Here are some points, one per row:
[ 23  -1  66  52 -25   4  -5 -18  17  41 -24 -18 -16  25  14 -11 -10  45 -35
  20  44   2  42 -11  42  -9 -19  39 -56 -14  29 -31]
[  0  69  18   3  -5  25  19 -10  -8 -18  11 -14  -1   4   5 -17  21  15  15
  16  39  -3 -15   4  26  25   1 -17  35   1 -23  -9]
[ 49 -22  23  62  31 -26 -50  -3   5 -13  12 -37  15  -1  11 -26  43 -24 -38
 -47 -36 -35 -14   8  13  11   1 -24  48  14  15  -9]
[-17 -19 -19  35 -26  -7  10 -14 -39  31  -1  -8 -34   6 -45 -10  -4 -11 -26
 -32 -24  29   8  -1  -5  11 -18  -9  79 -10  -1   1]
[ 19  42  14 -21  -4  38  43 -23 -19 -27  -6  -6  14 -15  11 -20  23  21  -7
  -3   4 -13  26   5  50  31   0   4  38   8  -4  29]
[ 32 -34  18  14  15 -15  41   9 -39  -8  36  -7  -6  67  -8  33 -41 -42   8
  -6 -33  26  22  40 -53 -66  13  -4 -32 -21  43  13]
[  39  -13  -40   18  -19    7   28   51   16   21   43   -9   26  -21   24
   15   -6 -109  -23  -17   54    8   40    1   56   14  -15   29  -40  -26
    0   -1]
[-14  36  -7 -28   5 -16 -19 -20  13 -25 -38 -21 -28  14 -22  10 -20 -20 -31
   6   0  17 -34  16  21  20 -18  16 -14  17  -3  27]
[ -5  29 -19  45  39 -32   4   0 -49  32  30  -5  23 -19   3 -12  30   3  55
 -33 -26  -2 -22  -7 -17  30  22  19 -49  40  14  40]
[ -9  10  70 -33   1 -31 -24   9 -33  13  25   8 -28 -58  13   5 -49  66  10
 -30 -47 -12 -17  -5 -23  -7  -8 -11  35  -9  22  22]
[-12  27  20  -3 -28  -8   1 -37 -26 -36  -7 -23  -4 -27   4 -27   9 -16   3
  15  19   2 -13 -26  19  20 -27 -35   6  -7 -19   5]
[-12 -30  13  21 -22   2   6 -40  29  41  56  15 -31 -33 -14  30  43   0  14
 -36  10 -28  18 -26 -26 -42  35 -66  -8 -31 -64 -25]
[ 15  10   3 -26  -7  15 -19 -46  -2 -16  -3  -4   7 -29  12 -34   2  10  -5
 -35  34   2  -7 -21  -3   5 -15 -29   6 -15 -33   0]
[ -9  23   0  -3  23 -23 -14   8  30  15 -15  41   2  11   7  38 -11   8  -1
  18  -6  38  -2  21  36  33 -15  22  14  26   8  36]
[-30 -21   8 -11 -17  18  28  43  13 -30 -18  40  36  11 -13  12 -22  26 -30
  34   9  23  16   4  48 -20 -12 -44 -30 -43 -21 -38]
[-10   6  -1  -1  46  28  34  11  12  19  29  -3 -10  34   2  37   9  11 -26
  28  -5   7  14  21   0  13  -5  20   9  10  -6  36]
[ 19  -1  28  17  24 -16  -6 -28   4  36   5 -52 -27   3  30 -15  35  54 -13
 -23 -19 -51  -9 -41 -34  13 -18  47  17   0  33  27]
[-12  17 -26  -7  46  16  -1 -14  -1  15  19  16  -9 -27  14  23  20 -34  57
 -15  10 -12  18   1  -4  16  19  -2 -63  43   8   6]
[-28 -10 -30  -9   1  -7 -10   5   3   0 -25 -22 -14  -3 -13 -16  -9  -8 -22
 -10 -34  -4 -25  11 -19  -6 -23   5 -38 -26 -12 -10]
[-14 -12 -15  -3  -2 -22 -13 -31  -3 -25  -6 -24  -4  -7  -5   1 -35 -14 -16
   8  -4   1 -21 -11 -15  12  -4  -9 -28 -23 -11 -16]
[ 19  35 -47  36   1   1 -12 -18 -17  51  27 -44 -31 -32  12 -24   6  -6  41
  11 -20 -16 -37 -18 -11   7  66   2  -7  23  52  23]
[-19   1 -17 -18  -3   2  -5 -16   3  -6  -6 -31 -14  -2 -14  -3 -21 -12 -16
   7 -25 -14 -24  -4  -7   8 -10   4 -25 -36 -17 -10]
[ -49   48 -112    8  -11   15    0   -9   -1    5    8   55   18   11   64
    0    4  -94   13  -19  -15   14   10   -9  -17    6    6  -13   -2    0
   19   17]
[-22  43   3 -28  -9   0 -37  -2  19 -32 -27 -27 -19   0 -20  12  -5 -16 -23
   4  -6  23 -25  26  46  34  -1  22   2  34 -12  31]
[-57 -12  37 -27  11  -6   0   5 -14  -1 -15 -14 -16 -19  20 -19 -14  -1 -10
   4 -26 -11  12  -1 -18 -37 -16 -31  65  26   2 -23]
[-11 -31  45   7 -24  -5   5 -37 -41  57 -14  57  24 -25   8 -71  28  -4  15
   2  29  -5  64  19 -31 -21  82  19  11 -46 -34 -22]
[-12 -52 -28  40   5 -13   3  20  27 -11   9  28   0  22  23  22 -10  24 -15
  23  -2  15   4   5   6 -46  42 -15  -9  11  54  49]
[ -6  -8   0 -11  41  -3   4  45  38  15 -24 -12 -10  33 -29  20 -29 -14   2
  21 -31  36  -4  15  20  26  19  27  -7  32  16  21]
[ 32 -68  34   6 -46  54  50 -20 -23  59   2  67  34  18  35 -26  -4  -7  40
 -26  21 -51 -57 -14 -18   8  14 -45  15  -4  -8   4]
[ 17  23  31  53  13  14  33 -24 -34 -39 -50  12  19 -34  21  28  19  19  37
 -18  53   5  21 -34  -9  21  22  -5  40 -10 -61   9]
[ 16  52  13 -20 -31   8  14 -25   2 -37 -13 -19  -1 -21  -4 -24  -1   6  -5
  -9  32 -17 -13 -22  31  28  21 -16  26   1 -37  18]
[ 46   3   7 -28  40  -8  -5  15 -19  37   4  47  12  29  -3  76  42   2  11
  33 -24   0  15  -7  14 -31  16   0   2 -24  32 -25]
[ 48  42  24  45  22   3 -24  27  -6   8  21  15 -10 -14  22 -31  31  30  23
 -14 -23 -11  -8 -12 -10  31  26  22 -84  21  21  14]
[ -9  24  32  19 -10  25   0 -29  33  -3  32   6  91  24  -9  12  -7   1  22
  -2 -19 -14  45  -9  -9  -5  38  22  24  13   3 -12]
[-17  24   2 -29   2 -16 -21  -7  12 -31 -29 -23 -16   6 -40  -1 -15 -27 -26
   1   6  -6 -23   3  18  30  -8   9 -14  17  -4  18]
[-39 -22  66 -37 -26  15 -11  33  13 -38 -13  32  11   6 -26  24 -30  80 -39
  -5  24  28   8  12 -17 -18 -14 -57 -11 -34  -5 -14]
[-19  -2 -24 -16   2 -40 -15 -12   0 -21 -16  -8  -8  10 -12   3 -14 -16 -13
  11 -34  11 -27  22  -4  -9 -29  10 -35   9  -7  -3]
[-28 -10 -13 -13 -21  -1 -24  10 -16   7 -20 -13  12  -3 -18  -1 -24 -16   9
 -25  -5 -46   0 -32 -19 -35 -17   0 -33 -26   5   2]
[-40  15 -77 -63  35  -2  38  10 -10 -31 -11  40  -1 -32  -6   3  26 -25  22
 -39   0   9  -2  -5 -51  25  48 -48  -3  -9  66   9]
[-11 -32 -32 -23 -20  40  51  29  37 -17 -54  17  32   2 -44   7 -25   5   2
  30  15  22  42  36  31 -49 -25 -41 -10 -18 -36 -25]
[ 23  12  14  -5  -8  29  -2  -6  11  12  21   8  39   3 -26 -10  19  24  56
  19  20  71   3  -2   3  30  -4  18  31  -5  27   2]
[ -1  34  30   2   4  46   9   2  30 -23  10  -6   7  12  37  -3  11  11  37
   2  30   3   3  -5  20  28  11   8  42   3 -22  18]
[ -1  10  32   2  -5   6  24  32   7   7  10  23  10  24  10 -17  27  32  -8
  21  12  19   5  10  12  -3  -4 -16 -90   4 -28  12]
[ 37 -46  40  43 -61 -34  21 -10  45  -9  -8 -14 -14  31  12   5  11  54   1
 -33  17 -10   6  14  49 -19 -57  72   4  11 -21 -56]
[-21 -33 -27  -5   2 -14   8 -29 -32 -24  33   1  11 -31 -29 -19   8  10 -13
  -6  21 -15 -32 -27 -12  -5 -16   7 -22 -18 -34 -29]
[  5 -53   6  -3 -13  49  13  12  -4  -1  27  13  27 -19  17  40  44  -7 -33
  62 -19  18  -2  14 -37 -23   9  31  -8  35  46   6]
[-15 -18  44 -12  -1 -22  15  19  -5 -15   0  -4 -17 -23 -15 -12 -32  22  -6
  -4 -27   0  14 -35 -11 -29 -19   3  58  12  -2 -20]
[  0 -17 -16  43  39  52  -5  36   4  12  32  62 -23   9   3  17 -45  -1 -26
   5   0 -17   8  62 -56  -4   1  12 -17  20  35 -64]
[-20  14  -2   2 -23   7  -8 -24 -24 -29 -21 -18  -5 -27  -4  -2  -8  -9  -1
   2  -7 -15 -16 -31  13   2  -1  -3 -10 -13 -25 -17]
[ -5  19  -4   7   3   1  -5  30  24 -15 -11   9 -11  27 -14  43  -6   7  19
  26 -18  19   2  20  25  53   6  25  12   6  20  18]
[-16 -28 -19  -9 -17  -2   0 -20  -3 -17  -1   1 -17 -18 -34 -17  -8 -14 -12
 -15 -39 -23  -5 -10   1 -32  -3  -9 -35  -2  -6  -3]
[ 23 -14   8  25 -46 -28  -1  24  39  20 -23 -25  16   6 -29  -4   6  -8 -22
  22  -4 -23   9 -11 -42   1 -62 -17  68 -14 -15 -21]
[ 26 -55 -14   4 -44   1 -60  12 -30  -7   3 -17 -14  49 -25   2  -7  34   9
  10  24 -42  25  14  32 -14 -26   9  59   2 -23 -11]
[ 22  25  -1 -14 -27  10  22  14  14  20  10  -7  -7  -1   8  13  36 -16  32
   2  17  18  28  21  -9   6   0 -24 -76  23  15   3]
[  9  -3 -15 -29 -19 -26  -9 -23 -16 -37 -13  -3  -7 -14 -10 -18 -13  -5  -4
   7  -6 -42   1   1 -12  -2  -5 -14 -23 -20 -12  -7]
[-23   6   5 -16  36 -27 -31  22  19   5 -28 -10  -1  31 -28  23 -13 -30 -19
  29   2  27 -30  36  13  15 -15  18 -16  36  25  25]
These points spread out most along one direction. Take the direction at right angles to it along which they spread out most. Then take the direction at right angles to both along which they spread out most. Go by this last direction. For each point below, how far along it does it lie, from 0 to 99? The average is 50, and the first point in the table lies past the average. One standard deviation of the points above along it is 16.
[ 17  30 -18   3  17  -7  27 -12   9  42  18  -3  47   5  26  20 -17  43  -8
  26  18   8  10  23  18  22  20 -17  27  30  11 -33] 56
[ 28 -21 -32 -24 -14  29  -9  -7 -48  10 -11  -5  22   8   9 -13  -8  17 -22
 -52 -14  16  12 -43 -52 -41   0 -11 -23   6 -48 -30] 61
[-24  10  -9 -31   8 -25 -29  13  13 -10 -34 -15 -29  26 -20  20 -20 -28 -19
  20 -27   8 -22  16   9  28 -23  17 -28   8   5  16] 32
[ 10  19 -14   2  17  -4 -23   6  -9   3  -4   9 -22  -9 -16 -17   8 -27  -4
 -12   7 -13 -51  -7  -2 -70 -16  20  84 -26   7 -20] 43
[-21 -33  -8 -17   4  -8 -21  -8 -19  -8 -36 -39   5 -28  22 -10 -24 -15  17
   3  -5 -17  -3 -15  -4   1 -12 -20 -27  -9 -15 -31] 44
[-25   2  -1  -9  33 -20  26  64  20   8  28  19  -9  65   4   8  -1   6   5
  19  37  10  -7 -26  -5 -12  19  21   2  37  22  -5] 62
[ -1 -36   1   4  67  21   0   1  36   1  43  14  -5  26  16 -16   6  14  37
  12  -6  20  38  38  12  -7 -17   0   3 -33  29  20] 68
[ 10  21  -3 -11 -15  11 -20 -35  -6 -32 -21 -13   1 -23  -9 -29   1   0  -7
 -20  15  18 -17 -27  14  -3  -9 -25  -2 -15 -10   3] 32
[ -5 -21  -9 -17  -8 -42 -17   1 -11   0  12 -23 -34  -8  35 -16  16 -13  11
 -22 -31  12 -31  -6 -27  23  47  19  59 -12  14 -32] 39
[105 -13 -51  34  11 -38 -39  -2   5  24  20  -6 -43 -19  20 -43   1 -33   0
  34  13 -22  26 -41  -6   2 -15  37  32  38 -12  21] 41
[ -2   8  -2   8   7   4  14  42   2  25   7  -5  34 -18  33  33  20  24  -1
  -4  34   5  -6  65  -5 -19  18  22  23 -20  -8  49] 60
